The rows below fall into families. The same turns and mirrors carry the whole set onto itself and the rows of a family onto each other. For each named row, which other rows are in its family? Write them in the order they are listed.
These 27 rows form 9 families of 3 rows each.
Z747: 15.9; 5.0; -1.4; -6.4; 9.3; 10.4; -9.7; 6.6; 8.9; 4.6; -12.0; -20.1; -15.1; 31.0; 6.6; -6.0; 8.1; -5.5; -3.1; -8.9; 10.7; 10.6; 0.3; 9.5; -16.0; -5.3; 1.2; -13.2; -12.9; -9.3; -18.1; 4.1; -8.1
Z716: 4.6; 2.6; -4.4; 16.2; -31.0; -2.8; -2.2; -16.0; -3.0; 11.3; 3.2; -9.5; 4.2; 2.3; -2.5; -16.6; 8.1; -7.1; -11.3; 0.7; -9.6; 3.3; 14.1; -14.4; 9.6; 1.5; -13.2; 9.5; -5.7; -0.1; -14.0; -7.8; 3.3
Z769: 18.2; 8.3; 0.6; 2.8; -4.1; 0.2; 8.4; 6.3; 17.7; -8.8; -2.9; -17.2; -13.8; 18.0; 16.9; -3.5; -1.5; 7.7; 3.3; -25.7; 1.0; 13.0; -1.7; 10.5; -26.6; 5.9; -12.0; -10.9; -7.6; -3.7; -18.3; -3.8; 3.6
Z638: 12.1; 3.4; 4.8; 8.6; 12.4; 2.5; -6.0; -1.1; 18.2; -12.9; -8.7; -9.3; -12.8; 32.0; 3.8; -2.2; -0.5; -1.2; -3.9; -7.4; -0.4; 10.2; -1.3; 15.1; -24.4; 0.1; -5.5; -2.9; -11.4; -8.9; -13.2; 11.5; -5.6
Z856: 19.4; 13.2; -9.8; 3.8; 5.6; -13.0; -9.5; -12.3; 7.0; -9.2; 17.5; 14.8; -16.1; 4.4; 14.0; 17.0; 28.1; -6.4; -3.8; 2.5; -6.1; -1.5; 0.1; -15.5; -4.9; 1.2; 10.0; -6.3; -15.0; -4.3; -3.7; -12.4; 11.3
Z649: 21.8; 18.6; -12.2; 5.1; 9.2; -13.3; -13.5; -4.0; 13.6; 0.0; 22.6; 8.0; -13.9; 8.8; 7.0; 10.9; 28.4; 5.6; -11.5; -8.9; -8.8; -6.9; -1.8; -14.6; -6.9; -2.8; 6.1; -6.3; -10.3; -0.2; -5.8; -10.1; 24.2
Z676: 5.7; 5.1; -12.4; 20.1; -38.7; -6.8; 5.4; -11.1; 8.0; 9.6; 8.0; -10.1; 2.1; -1.4; 10.9; -13.6; -1.1; 5.7; -7.4; -11.4; -3.8; 9.2; 8.3; -10.0; 0.7; 5.1; -11.7; 2.0; -7.9; -1.5; -12.0; -5.3; 12.0
Z600: 1.0; 0.6; -13.9; 10.2; -26.9; 5.3; -7.2; -7.7; 1.7; 22.2; -4.8; -15.4; 1.1; 11.7; -0.6; -18.1; 8.9; -8.8; -13.7; 1.5; 4.6; 7.4; 8.5; -7.1; 9.8; -6.4; 1.5; 3.5; -13.1; -4.3; -15.8; 2.6; -0.9
Z724: -4.1; 1.3; -8.8; 22.3; -26.8; -4.7; -6.1; -11.9; 12.5; 8.4; -2.5; -4.5; 3.2; 13.7; -2.7; -18.7; 0.1; -4.1; -12.6; 7.8; -8.2; 8.8; 5.7; -7.6; 3.1; -1.4; -8.0; 11.5; -11.8; -7.5; -6.7; 9.4; 1.8
Z227: -2.5; 5.7; 2.4; 14.2; -26.7; -2.4; -7.2; -10.7; -1.0; 13.1; 9.0; -7.6; -11.3; 6.9; 18.0; -21.7; -6.8; -7.7; -7.8; -2.0; -4.9; 6.0; 2.4; -20.1; 11.7; -6.5; -15.2; 4.1; -0.1; -1.8; -9.4; 1.3; 10.7
Z456: 7.4; -2.8; 2.0; 10.3; -33.8; 5.2; 2.6; -13.6; 9.6; 14.2; 7.4; -3.9; -5.7; 15.1; -10.5; -17.7; -1.8; -5.5; -7.3; -1.8; -9.4; 12.5; 5.9; -3.3; 12.6; -2.7; -11.0; 6.0; -9.4; 2.6; -23.3; 0.3; 1.4
Z6: 23.1; 19.6; -12.9; -2.3; 15.9; -17.6; -10.0; -9.6; 2.1; 0.6; 15.7; 8.7; -10.8; 9.5; 1.7; 10.9; 26.9; -2.7; 3.9; -1.4; -12.4; -8.9; 9.0; -10.0; -4.2; -2.3; 2.6; -12.4; -8.4; -6.1; -8.7; -12.0; 11.5
Z941: 16.0; 4.0; 11.3; -2.7; -0.1; 6.1; -2.1; 8.3; 17.0; -17.7; -10.9; -9.3; -20.4; 22.7; 17.3; -2.7; 6.4; -5.8; -2.0; -10.6; 1.5; 17.4; -8.7; -0.1; -22.8; 4.9; -8.8; -1.0; -12.9; -5.2; -13.8; -5.5; -7.7
Z267: 10.5; 16.3; -20.0; 9.7; 12.7; -18.3; -8.6; -13.9; 14.9; -1.7; 14.0; 13.8; -5.0; 12.7; -2.4; 10.9; 25.2; -0.3; -3.6; 2.9; -8.9; -6.2; 2.4; -3.7; -3.2; -7.3; 11.5; -3.1; -14.3; -6.5; -4.8; 5.2; 12.1
Z824: 20.0; 5.2; 11.6; 2.8; 4.4; 9.0; -6.4; 10.9; 19.0; -10.5; -2.6; -17.3; -19.9; 27.0; 11.4; -4.5; 4.2; 5.2; -13.3; -20.9; 0.1; 10.7; -6.9; 3.8; -25.5; 2.0; -12.1; -2.6; -6.1; -0.6; -16.1; -3.8; 5.2
Z379: 5.7; 2.0; -3.4; 20.0; -33.5; 1.4; -7.4; -5.4; 9.3; 11.7; 9.0; -9.3; -2.6; 5.4; 5.4; -17.7; 4.8; 1.7; -23.9; -5.1; -7.7; 8.1; 3.4; -18.4; 3.9; 1.0; -11.9; 12.9; -7.2; 1.6; -9.3; -5.3; 16.2
Z765: 18.2; 6.5; 12.0; -4.9; 5.4; 5.3; -0.6; 6.6; 8.9; -8.5; -12.9; -18.7; -12.0; 25.3; 3.4; -9.9; 4.8; -3.3; 0.2; -16.2; -3.5; 10.4; 1.4; 8.1; -20.9; 0.8; -16.6; -4.1; -6.1; -4.4; -20.9; -5.0; -9.3
Z497: 27.4; 12.0; -17.4; 2.3; 8.4; -24.0; -4.3; 1.8; -6.8; 3.2; 18.7; 10.0; -21.8; 12.6; 11.3; 2.2; 23.4; 7.3; 2.1; -0.9; -18.6; 3.5; -0.8; -17.1; 1.1; -4.2; 6.6; -5.3; -11.6; 3.9; -4.5; -6.1; 8.0
Z668: 9.8; 5.8; 17.4; 2.0; 9.7; 6.1; -0.9; -2.8; 6.1; -9.7; -0.5; -14.9; -23.6; 22.8; 19.9; -2.0; 0.6; -5.9; -4.4; -24.4; 5.2; 6.2; -7.0; 8.5; -13.6; -9.7; -10.1; -5.4; 1.1; 4.6; -22.9; 3.3; 1.1
Z666: 23.8; 5.8; 10.0; -9.7; 6.5; 6.3; 0.5; 3.3; 19.2; -3.4; 2.6; -3.5; -22.4; 34.1; -4.0; -4.3; 1.5; -1.6; 5.6; -13.3; -5.6; 13.3; -4.2; 12.7; -12.3; -2.5; -8.6; -11.8; -10.9; -2.9; -23.4; 1.1; -3.5
Z673: 22.7; 12.1; -10.5; 0.4; 1.4; -11.5; -6.1; -17.0; 8.7; 8.8; 28.4; 18.3; -16.1; 14.1; -8.6; 8.8; 18.4; -3.0; 2.7; 2.3; -12.9; -2.7; 6.0; -5.4; 8.9; -6.6; 7.0; -12.8; -12.6; -1.4; -14.1; -5.4; 14.0
Z207: 16.8; 13.6; -22.1; -0.5; 9.7; -6.4; -13.9; -9.7; 1.0; 13.8; 12.5; 1.4; -9.6; 12.6; 1.5; 8.9; 28.0; -6.1; -4.6; 1.9; 4.0; -6.5; 7.9; -5.7; 1.8; -8.6; 17.8; -14.3; -15.3; -7.5; -10.0; -1.5; 8.8
Z784: 13.8; -7.6; -4.9; 22.8; -27.9; -6.3; 1.8; -8.0; -16.8; 8.6; 8.0; -8.4; -11.8; 8.3; 8.7; -15.7; 2.8; 3.4; -13.8; -3.5; -11.8; 14.2; 7.0; -12.3; 7.8; 0.5; -6.9; 12.4; -7.6; 10.0; -11.2; -2.1; -0.1
Z898: 7.3; 23.9; -9.7; -3.0; 10.3; -18.3; -5.4; -6.1; 8.7; 2.1; 18.7; 10.1; -16.6; 6.7; 15.0; 3.3; 24.7; -4.5; 1.7; -10.8; -7.2; -7.1; -7.2; -15.6; 6.2; -15.0; 4.1; -6.8; -2.6; 2.0; -13.1; -3.2; 18.7
Z632: 22.8; 0.1; 4.0; 0.9; 5.4; -5.2; 7.9; 12.0; -0.2; -9.3; -7.2; -12.0; -22.5; 25.5; 11.2; -7.3; 11.8; 7.0; -2.3; -21.3; -7.8; 17.8; -8.6; 6.2; -16.1; -2.5; -5.6; 2.2; -7.6; 11.0; -21.3; -0.4; -9.3
Z299: 19.6; 19.9; -21.5; 6.0; 0.4; -19.6; 0.6; -9.0; 11.1; 0.4; 22.0; 5.8; -9.9; 2.0; 13.6; 12.1; 18.9; 8.7; 4.5; -12.7; -6.8; -3.3; 5.1; -7.5; -9.2; 2.2; 4.4; -15.8; -11.0; -4.6; -7.1; -9.8; 20.0
Z97: 0.6; 0.1; -2.2; 17.5; -36.7; 1.1; 0.3; -10.7; 6.9; 1.1; 0.6; -3.0; -2.3; 0.0; 8.9; -10.9; 10.5; -9.5; -14.4; 1.3; -3.4; 13.2; 1.4; -16.6; 6.7; 2.5; -6.2; 15.1; -12.8; 1.3; -11.7; -7.1; 2.2

Which other rows belong to the same family as Z784? Z497, Z632
Which other rows belong to the same family as Z6? Z716, Z765
Which other rows belong to the same family as Z668? Z227, Z898
Which other rows belong to the same family as Z724? Z638, Z267
Which other rows belong to the same family as Z769? Z676, Z299
Which other rows belong to the same family as Z824? Z649, Z379

